50 stands for zero in the data rows.
What is the hidden score of each row? Scores go from 0 to 20, and 10 is about the middle. The score is a weighted sum of the row's numbers plus the product of two more (or one squared), each taken from its middle value.
array([32, 43, 71, 49, 56, 51, 74, 50, 32, 31, 51, 48, 53, 44, 25, 49]) -> 16
array([62, 65, 42, 47, 55, 42, 42, 47, 50, 56, 53, 38, 55, 63, 49, 51]) -> 6
array([99, 42, 50, 43, 62, 48, 48, 60, 68, 70, 44, 40, 39, 47, 63, 86]) -> 12
array([40, 71, 33, 49, 41, 20, 31, 52, 48, 68, 25, 45, 35, 75, 71, 35]) -> 18
array([54, 30, 36, 56, 64, 66, 79, 42, 35, 18, 47, 30, 50, 35, 44, 53]) -> 7
array([57, 45, 45, 55, 61, 45, 45, 23, 75, 99, 61, 50, 48, 59, 44, 54]) -> 8
array([56, 48, 57, 67, 56, 61, 71, 57, 54, 46, 36, 37, 39, 21, 56, 53]) -> 10
array([40, 38, 64, 31, 44, 51, 35, 66, 45, 42, 60, 50, 50, 52, 43, 45]) -> 9
array([55, 74, 48, 33, 66, 51, 43, 41, 42, 68, 58, 41, 44, 59, 39, 57]) -> 11
array([55, 68, 59, 37, 70, 54, 57, 49, 72, 48, 52, 57, 73, 42, 45, 55]) -> 16
array([46, 34, 71, 60, 29, 52, 76, 55, 37, 20, 33, 14, 34, 24, 47, 76]) -> 5
array([44, 61, 48, 70, 22, 30, 16, 49, 62, 73, 49, 59, 35, 61, 75, 36]) -> 7
array([68, 50, 49, 62, 57, 42, 47, 67, 60, 59, 33, 49, 43, 16, 69, 64]) -> 14
array([70, 36, 61, 51, 54, 59, 46, 73, 55, 46, 52, 23, 56, 34, 39, 77]) -> 12
array([68, 99, 49, 44, 68, 30, 12, 61, 68, 99, 69, 34, 41, 64, 85, 85]) -> 13
array([57, 50, 43, 52, 46, 37, 35, 58, 55, 69, 51, 54, 55, 51, 58, 52]) -> 9
array([50, 74, 61, 55, 14, 14, 20, 69, 59, 77, 19, 49, 65, 57, 83, 29]) -> 8
array([47, 55, 43, 50, 53, 50, 33, 36, 50, 58, 51, 63, 42, 68, 58, 42]) -> 9
array([22, 45, 57, 41, 50, 55, 51, 50, 46, 27, 56, 49, 42, 51, 47, 50]) -> 10
array([47, 50, 29, 50, 48, 54, 50, 62, 51, 44, 41, 44, 38, 62, 57, 39]) -> 9
array([50, 66, 42, 47, 63, 50, 52, 44, 50, 56, 63, 58, 44, 48, 49, 53]) -> 10
array([46, 57, 59, 42, 40, 54, 36, 48, 24, 49, 57, 46, 65, 59, 44, 56]) -> 6
array([29, 57, 54, 50, 43, 59, 50, 44, 42, 55, 50, 49, 49, 63, 50, 40]) -> 10
array([52, 65, 53, 31, 72, 58, 49, 41, 45, 28, 68, 75, 83, 63, 36, 33]) -> 11
array([87, 60, 45, 66, 68, 50, 47, 64, 42, 54, 52, 58, 58, 46, 51, 43]) -> 9
array([68, 54, 66, 78, 54, 47, 49, 49, 63, 69, 49, 48, 58, 45, 43, 79]) -> 12
array([55, 63, 50, 42, 27, 48, 13, 60, 73, 99, 40, 76, 77, 68, 73, 13]) -> 14
array([28, 49, 44, 56, 53, 51, 45, 47, 48, 45, 52, 57, 45, 46, 38, 47]) -> 10
array([44, 31, 60, 64, 45, 62, 63, 75, 36, 41, 39, 35, 48, 44, 49, 47]) -> 9
array([59, 48, 55, 69, 41, 46, 47, 41, 49, 50, 38, 44, 55, 36, 45, 51]) -> 6
array([50, 30, 52, 50, 55, 35, 42, 54, 55, 60, 59, 41, 54, 54, 44, 62]) -> 8
array([48, 44, 51, 51, 43, 69, 49, 43, 39, 50, 53, 26, 43, 57, 23, 46]) -> 6
array([63, 56, 29, 49, 63, 60, 48, 66, 56, 62, 44, 98, 41, 46, 64, 46]) -> 15
array([78, 59, 40, 74, 54, 75, 51, 44, 65, 52, 31, 47, 37, 38, 49, 76]) -> 14
array([42, 36, 51, 57, 29, 49, 74, 45, 36,  9, 40, 23, 30, 35, 26, 57]) -> 6
array([46, 60, 52, 49, 65, 51, 40, 45, 52, 54, 67, 63, 41, 67, 55, 46]) -> 11
array([56, 59, 60, 32, 46, 44, 33, 60, 60, 59, 60, 58, 41, 67, 65, 28]) -> 11
array([61, 27, 57, 72, 29, 74, 69, 47, 37, 46, 45, 33, 33, 35, 48, 64]) -> 6
array([51, 28, 39, 31, 55, 31, 52, 55, 45, 67, 54, 43, 45, 55, 45, 55]) -> 11
array([58, 59, 60, 62, 38, 61, 72, 66, 63, 26, 35, 28, 50, 22, 53, 56]) -> 14
array([49, 31, 46, 58, 45, 64, 56, 45, 36, 19, 31, 32, 54, 46, 41, 63]) -> 5
array([67, 56, 36, 49, 37, 47, 59, 60, 64, 37, 37, 78, 39, 39, 60, 44]) -> 11
array([51, 55, 54, 56, 53, 44, 52, 54, 66, 59, 41, 62, 54, 44, 67, 60]) -> 14
array([69, 64, 47, 51, 57, 38, 56, 43, 66, 74, 45, 55, 51, 37, 57, 62]) -> 11
array([50, 35, 47, 55, 46, 50, 70, 36, 47, 48, 52, 34, 39,  0, 46, 63]) -> 8
array([41, 61, 56, 41, 48, 60, 41, 49, 55, 49, 62, 62, 51, 60, 40, 32]) -> 10
array([49, 38, 34, 51, 69, 52, 46, 28, 50, 49, 56, 53, 36, 65, 39, 52]) -> 9
array([32, 18, 69, 66, 27, 81, 72, 62, 29, 17,  0, 12, 53, 25, 45, 40]) -> 5
array([ 7, 44, 53, 40, 60, 42, 37, 44, 45, 59, 66, 50, 49, 56, 35, 57]) -> 13
array([53, 33, 41, 44, 68, 59, 45, 46, 58, 52, 49, 58, 44, 63, 48, 38]) -> 10
array([38, 46, 53, 60, 42, 46, 47, 46, 59, 39, 64, 50, 30, 41, 44, 56]) -> 7
array([61, 55, 59, 61, 47, 53, 50, 48, 42, 42, 54, 60, 55, 46, 52, 47]) -> 8
array([51, 52, 43, 41, 51, 52, 55, 54, 48, 58, 53, 43, 50, 48, 50, 53]) -> 9
array([61, 59, 45, 56, 54, 38, 27, 42, 58, 68, 45, 27, 44, 58, 39, 59]) -> 5
array([51, 26, 56, 42, 59, 50, 37, 72, 48, 65, 73, 27, 51, 51, 30, 89]) -> 8
array([11, 60, 54, 50, 57, 53, 65, 53, 60, 65, 53, 60, 44, 58, 54, 53]) -> 15
array([44, 35, 51, 42, 48, 49, 44, 45, 45, 39, 64, 53, 56, 50, 81, 39]) -> 10
array([37, 55, 50, 22, 50, 52, 42, 54, 49, 62, 58, 64, 41, 55, 54, 18]) -> 16
array([58, 73, 48, 49, 69, 48, 41, 51, 66, 18, 51, 47, 56, 54, 56, 55]) -> 11
array([27, 54, 37, 62, 35, 49, 64, 55, 56, 39, 46, 52, 47, 52, 62, 44]) -> 10
array([76, 18, 57, 60, 48, 47, 55, 43, 46, 49, 31, 23, 43, 20, 47, 89]) -> 6
array([50, 37, 47, 38, 47, 72, 42, 60, 53, 60, 36, 63, 58, 60, 44, 41]) -> 10
array([46, 46, 61, 53, 38, 55, 46, 62, 32, 57, 38, 38, 48, 47, 46, 59]) -> 8
array([44, 53, 41, 51, 47, 47, 51, 46, 44, 39, 66, 65, 46, 54, 47, 43]) -> 9
array([45, 57, 55, 65, 68, 46, 24, 45, 50, 48, 52, 47, 61, 56, 40, 50]) -> 7
array([41, 54, 72, 40, 36, 62, 61, 28, 31, 40, 53, 35, 54, 47, 34, 48]) -> 6
array([50, 47, 53, 42, 54, 46, 47, 47, 50, 64, 44, 52, 51, 60, 41, 37]) -> 12
array([34, 45, 48, 43, 39, 44, 52, 36, 36, 36, 60, 39, 29, 58, 48, 34]) -> 12
array([64, 38, 59, 44, 42, 56, 47, 48, 51, 59, 25, 38, 72, 43, 51, 57]) -> 10
array([75, 50, 56, 54, 54, 61, 62, 57, 54, 37, 25, 35, 54, 44, 38, 51]) -> 7
array([55, 51, 46, 58, 63, 60, 54, 31, 47, 46, 69, 52, 49, 51, 42, 35]) -> 7
array([61, 28, 57, 42, 31, 44, 55, 62, 56, 52,  7, 31, 54, 27, 67, 74]) -> 10
array([56, 40, 58, 43, 71, 51, 28, 44, 56, 77, 76, 28, 56, 64,  7, 90]) -> 6
array([51, 64, 45, 46, 47, 48, 49, 63, 51, 39, 48, 60, 46, 49, 44, 39]) -> 10
array([62, 60, 63, 25, 60, 35, 36, 44, 65, 53, 59, 66, 78, 50, 42, 48]) -> 11
array([36, 40, 52, 48, 34, 60, 39, 50, 30, 46, 70, 42, 62, 70, 41, 47]) -> 5
array([48, 71, 71, 46, 10, 35, 41, 56, 77, 60, 36, 64, 66, 52, 82, 24]) -> 14
array([45, 66, 68, 59, 16, 24, 27, 62, 47, 54, 42, 59, 42, 52, 80, 10]) -> 10
array([49, 68, 49, 61, 40, 51, 40, 39, 48, 32, 71, 61, 49, 60, 61, 28]) -> 7
array([58, 67, 53, 49, 37, 41, 23, 40, 59, 44, 70, 70, 29, 54, 56, 45]) -> 7
array([37, 58, 42, 47, 45, 51, 41, 58, 54, 55, 47, 80, 44, 57, 56, 35]) -> 13
array([47, 54, 46, 80, 51, 50, 47, 45, 53, 52, 53, 71, 39, 53, 59, 40]) -> 10
array([44, 38, 52, 42, 42, 39, 33, 75, 49, 55, 28, 48, 51, 46, 58, 46]) -> 10
array([41, 57, 40, 52, 60, 51, 32, 51, 62, 48, 49, 51, 44, 61, 66, 44]) -> 9
array([49, 70, 52, 45, 53, 43, 49, 61, 54, 61, 49, 61, 65, 58, 70, 36]) -> 12
array([25, 42, 13, 66, 40, 50, 51, 55, 30, 58, 49, 56, 12, 72, 62, 39]) -> 18
array([52, 56, 59, 56, 32, 56, 49, 59, 47, 46, 10, 22, 66, 47, 52, 71]) -> 8
array([60, 44, 73, 68, 61, 46, 38, 25, 70, 65, 44, 47, 61, 44, 58, 59]) -> 11
array([52, 52, 55, 37, 54, 56, 46, 58, 48, 49, 51, 54, 64, 64, 75, 50]) -> 12
array([47, 63, 43, 35, 61, 23, 56, 61, 51, 42, 50, 67, 54, 43, 55, 54]) -> 13
